In the data rows, the value 128 means zero.
What is the hidden score of each row? Scores go from 0 to 40, and 20 is about the middle. The score is a weighted sum of the row's numbers plus the product of two more (or one squared), each taken from its middle value.
[ 93 142 113 117 174 120 119 133 137 125 112 146 153 143 121  99 129 129
 142] 23
[132 104 139 157 164 147 156 107  92  87 129  88 122 134 115 151 148 111
 189] 24
[119 135 150 122 136 102 177 113 126 144 148 133  69  98 156 160 113 194
 107] 13
[135 133 110 165 141  93  70 192 121 122 120 165 123 123 139 161  98 133
 142] 15
[136 117 142  90 119 141 138 104  98 128  99  96 159 145 144 129 130 127
 134] 32
[105  73 140 139 119 124 145 123 130 136 149 108 120 133 123 119 117 138
 118] 23
[117  92 111 137  95 137  76 147 153 146 109 146 107 128 113 136  67 137
 164] 19
[164 139 211 144 169 120 140 107  86 102 143 173  67 126 142 146 114 192
 119] 27
[125  99 106 128 112 135 141 131 121 173 158 103 149 135 150 140 147 146
 124] 19
[ 77 120 121 146 112 157 145 102 105 141 140 116 141 133 129  96  97 132
 108] 27
[149 138 101 138 148 133 121 117 123  99 160 110 164 120 137 128 139 111
 134] 17
[148 125 157 134 167 122 144 135 129 103 103 111 133 123  93  84 131 102
 120] 30
[142 109 124 141 140 130 115 158 130  97 118 137 134 130 170 144 157 136
 137] 15
[136 104 122 165 113  98  76 188 131 100  96 142 117 148 154 171  82 122
 139] 10
[123 145 125 123 142 117 101 154 100 131  97 109 120  98 123 105 127  98
 125] 39
[131 133 132 118 162  92 142 113 115 104 109 142 146 141 152 101 114 139
 113] 21
[128 109 115 123 114 120 142 123 147 168 130 131 147 136 136 113 138 107
 114] 23
[151 131 124 145 144 168 175 107 132 110 150  89 147 108 117 110  70  82
 175] 22
[112 154 123 102 132 146 158 108 156 135 116 102 142 128 155  96 143 133
 121] 17
[151 114  93 131 131 124  93 146 106 121 125 142 127 130 107 127 164 114
 118] 25
[147 123 115 129 130 110 100 139 124 129  73 146 106 114 101 134 153 121
 127] 39
[121 167 167 129 130 150 110 134 158 148 114 122 145 129 127 107 112 118
 146] 23
[138 131 118 105 131 117 133 133 128 133 129 117 139 149 119 107 135 135
 120] 20
[114 115 133 100 140 156 146  94 136 143 144 109 139 142 142 143 131 150
 117] 15
[118 164 131 140 135 138 132 128 151 145 116 128 136 111 112 113 135 102
 122] 17
[150 171 136 130 136 128 118 128 154 122  76 138 150 149 132 107 137 119
 115] 13
[118 137 119 137 111 101 102 161 111 130 113 129 128 101 138 114 150 104
 142] 21
[166 169 138 128 147 107 133 103 156 123 131 104 138 143 142 102 181  94
 123] 13
[137 119 122 114 119 118 117 144 100 100 109 104 113 133 117 116 122 130
 146] 34
[125 122 121 154 132 150 164 102 118 141 148 152 102 119 117 118 134 139
 140] 22
[129 101 128 133  55 125 111 178 153 151 109 150 119 116 139 139  97 135
 157] 25
[130 117 134 133  59 125  87 174 110 122 119 149  89 146 118 139  98 131
 134] 21
[152 103 141 151 158 139 149 127 105  73 135 104 133 104 153 126 102  87
 166] 20
[175 137 105 123 153 107 116 129 131 131  86 148 145 114 146 121 132 133
 132] 22
[172  75 119 160 126 156 134 135 136 123 201 110 103  62 115 152 156  84
 132] 22
[150 146 148 117  91 132 150 105 113 130 137 134  78 107 152 170 162 167
 151] 12
[158 105 110 111 124  98 101 144 145 114 145 132 115 100 154 114 133 124
 123] 22
[128  74 131 128  81 136  96 158 140 120 133 157 122 124  99 192  91 139
 143] 16
[143 163 114  94 148 140 150 108 152 129 125 126 160 140 138 113 147 112
 100] 14
[118  84 143 121 149  26 124  89  78 102 183  72 140 171  70 159 114 177
 103] 33
[140 114 168 125  95 142  95 154 142 138 120 142 135 142 141 165  67 168
 159] 18
[130 146 140 130 126 104  95 158 102 117 111 134 121 110 137  99 136 104
 102] 25
[119 125  95 131 121 115 113 143 123 141 110 146 137 128 152 117  93 108
 112] 21
[115 163 146 144 112 119 124 141 132 120 103 134 123 158 140 108 107  95
 123] 18
[126 141 125 124 130 113 127 121 125 128 140 137 137 135 131 109 109 101
 122] 23
[119 138 105  88 128 129 171 121 147 163 159 114 158 144 123 134 121 131
 109] 21
[102 125  94 133 114 113 128 128 132 133 142 142 138 156 110 131 120 135
 135] 21
[ 91  91 113 143 100 111  88 155 139 124 117 129 125 134 150 120 123 122
 119] 26
[118 139 137 145 137 108 133 133 150 116 126 138 117 149 158 135 124 129
 100] 17
[142  93 136 156 126 155 147 105 135  86 135 131 136  72 142 135 145 106
 160] 21
[109 134 142 119 135 101 132 128 102 105 145 156  95 160 129 173 159 155
 128] 13
[147 102 149 166 107 159 121 132 120 111 133 144  78 157 151 155  92 194
 114] 12
[ 96 138 116 109 117 132 140 123 109 152 120 114 112 136 133 130 142 105
 117] 22
[111 163 121 137 166 131 122 121 103 127 114 127 131  83 107 113  99  87
 145] 34
[124 140 146 120 137 156 139 111 108 141 128 122 172 125 122 137 143 116
 139] 21
[137 144 106 112 120 151 144 117 143 142 131 139 168 141 113 108 134 103
 107] 20
[144 169 146 129 151 127 118 119 150 131 107 131 120 123 163  95 142 106
 126] 16
[137 141 107 109 139 131 152 113 150 159 138 118 156 125 160 108  96 134
 114] 20
[151 168 158 153 174 122 143 116 126 121  87 120 138 132 122 107 110 123
 137] 29
[108 135  91 123 145 164 145  94 149 170 142  99 174 142 143  74 121 133
 127] 26
[138 148 136 142 130  91  99 161  99 119 145 105 123 131 149 108 148 128
 115] 19
[161 114 176 134 129 125 167 112 105 118 162 166  55  79 124 178 149 204
  97] 21
[139 122 155 100 130 125 135 133  96  94 108 113 117 174  99 172 168 142
 137] 30
[144 138 124  82 154 146 145 103 129 140  99 101 174 129 120 119 132 120
 117] 29
[122 141 114 169 132 128 136 134 101 157 110 138 136 116 143 127 130 118
 128] 25
[100 133 114 142 115 148 148 118 154 152 133  99 148 146 133 138 119 154
 129] 14
[135  73 159 112 118 123  78 147  97 122 119 139  94 132 102 221  84 169
 165] 27
[153 151 154 154 157 128 116 131 122 137 129 128 157 138 136  96 160 103
 106] 19
[110 133 111 142 113 156 137 118 145 157 134  95 129 141 115 102  92 115
 140] 20
[109 128 138 101 115 151 141 114 114 145 156 145  92 106 149 189 122 174
 103] 12
[143 130 149 123 161 119 144 137 121 129 108 127  93 129 142 158 137 139
 137] 18
[ 78 143 127 127 131 146 149 106 136 128 108 111 158 140 140 101  84 131
  95] 20
[113  36 145 110 149  56 121  89 102  85 154  84 154 156  61 164 127 193
  97] 29
[118 125 162 108 105 139 140 139 116 113 163 100 127 152 140 144 141 140
 112] 20
[157 135 114 145 152 111 128 117 157 100 125 119 145 144 130 140 125 100
 117] 9
[108 155  95 106 128 147 145 104 152 164 137 117 150 115 141 127 138 109
 110] 18
[123  85 117 119  62 155 149 142 153 148 135  92 162 119  86 143 150 110
 128] 18
[132 134 131 102 130 142 144 105 142 156 119 129 183 113 125  97 129 102
 118] 24
[115 107 127 135 110  96 126 183  74 126 115 182 132 119 160 122 136 108
 118] 29
[100 128 141 125 145 133 168  96 128 146 138 102 161 115 139 105 131 149
 133] 23
[125 105 156 143 163 135 155  94  92 105 145 100 142 137 126 166 133 145
 144] 20
[126 143 130 105 159 136 137 114 163 146 130 115 139 136 150 114 147 112
 120] 21
[100 124 143  72 134 138 136 105 113 113 133  85 141 182 118 131 157 128
 112] 18
[119 135 125 135 134  87 107 133 134 133 102 163 119 105 131 140 146 130
 104] 14
[106  33 126 116 137  46 125  92  72  73 180  71 126 177  48 177 141 178
 148] 33
[136 109 103 158  79 112  93 168 146 132 132 162 121 107 154 139  69 147
 118] 23
[ 95 137 122 166 131 130 158 115 143 161 130  94 155 130 121 122  85 117
 114] 18
[145 121 114 178 149 195 151 102 135 111 133  75 106  98  85 134 120  87
 199] 21
[ 92 165 125 115  99 152 155 144 145 142 119 121 135 127 156 112 119 111
  98] 21
[131 153 119 124 151 155 132 101 133 103 134 129 161 136 151  97 129 116
 130] 22
[121 136 113 141 114 107 133 108 156 151 139 166 114 101 141 160 162 175
 113] 13
[168 121 159  94 137 119 134  80  99 120 166  74 156 193 140 158 142 143
 140] 15
[138 108 133 153 102 135  87 158 145 116 119 101 139 144 138 151 106 132
 166] 15
[147 129 118 141 119 117 131 145 112 119 116 136 107 108 158 120 148 123
 105] 19
[122  97 170  85 125 132 117 110 100  90 131  86 149 189 113 173 174 148
 123] 14
[153 126 122 169 145 171 159 102 116  72 139  96 120  78  94 131 129  87
 179] 23
[120 149  89 148 126 120 112 138 122 113 135 141 123  97 121 106 144 121
 136] 19
[159 119 155 161  69 151  85 173 142 145 110 126 118 128 109 146  74 128
 164] 17
[150 122 162 121 115 119 129 115 125 139 144 165 103 113 152 153 139 170
 123] 16
[159 130 122 139 145 113 105 164 124 115 140 136 108 126 117 119 139 121
 130] 18
[141 152 127 137 146 132 117 129 122 121 109 144 131 109 131 110 139 114
 143] 20
[126 126 140  86 145 136 131 107 117 128 134 126 129 130 153 127 149 117
 103] 18
[121 102  91 130  81 121 113 147 119 180 145 139 130 143 128 149 126 125
 105] 20
[127 136 122 136 157 134 131 131 165  97  83 135 136 116 125 114 137 111
 137] 12
[132 140 100 136  96 128 115 180  84  94 119 134 124 117 121 140 112 110
 119] 31
[138 152 137 127 130 124 132 145 137 112 104 135 123 133 119 155 150 100
 133] 11
[138 136 180  97 165 126 132 118 113  80 122 157  75  91 106 177 145 193
 139] 21
[136 126 175  99 129 168 134 106 160 123 144 171  67 130 140 167 124 208
 113] 10
[141 130 140 118 119 100 151 131 107 103 131 135 119 119 136 157 116 152
 107] 19
[138 116 157 167 122  83  82 186  94 105 119 161 137 128 135 150 105 139
 136] 20
[140 132 154 154 142 100 158 103 120 141 157 147  64  72 140 153 141 195
 152] 14
[151 187 126 130 145 120 102 163 141 112 133 120 118 124 135 126 147 112
 101] 10
[122  97 110 134 106 112 130 132 131 136 128 126 132  93 123 137 146 132
 129] 18
[110 134  94 136 165 131 121 129 129 158 115 143 144 133 132 103 131 121
 127] 21
[134 167 140 110 132 110 157 114 126 112 136 191  87 123 140 195 113 182
 104] 7
[142 162 158 112 159 113 141 122 135 118  74 150 132 157 114 117 138 111
 161] 20
[145 158 135 122 171 106 129 121 109  98 104 136 170 157 102 126 167 137
 119] 24
[137 122 120 122  71  86  87 144 127 144 148 128 139 112 144 121 140 111
 126] 28
[157 137 142 141 149  98 125 131 118 136 129 110 116 112 121 132 139 102
 166] 20
[ 86 110 145  97 149 158 125 107 143 149 159 101 144 148 117 123 103 139
 110] 26
[115 113 118 146  86 121 100 181 105  98 128 120 103 132 173 139  89 137
 114] 17
[132 102 116 104 150 166 126 103 158 156 127 110 167 138 106 131 111 125
 120] 16
[146  92 106 159  91 145 112 164 110 143 105 143  94 106 123 156 124 113
 116] 30
[141 130 123 140 104 126 145 132 122 164 144 130 150 132 147 112 151  96
 162] 29
[ 93 151 114  97 163 153 148 104 154 138 109 113 171 150 127  98 108 138
  96] 17
[154 143 117 167 138 107 108 156 141 140 130 182  67 141 132 144 137 124
  83] 9
[133 104 142 149 109  94  83 162 125 102 117 159  96 123 121 167  80 121
 141] 15
[101 138 132 115 146 132 127 109 166 144 120 112 133 126 145 101 142 130
 118] 22
[103 129 107 122 121 154 147 132 135 157 131 106 130 131 137 137 144 119
 118] 15
[110 137 110 111 123 124 113 152 114 128 120 164 102 127 146 127 161 120
 172] 23
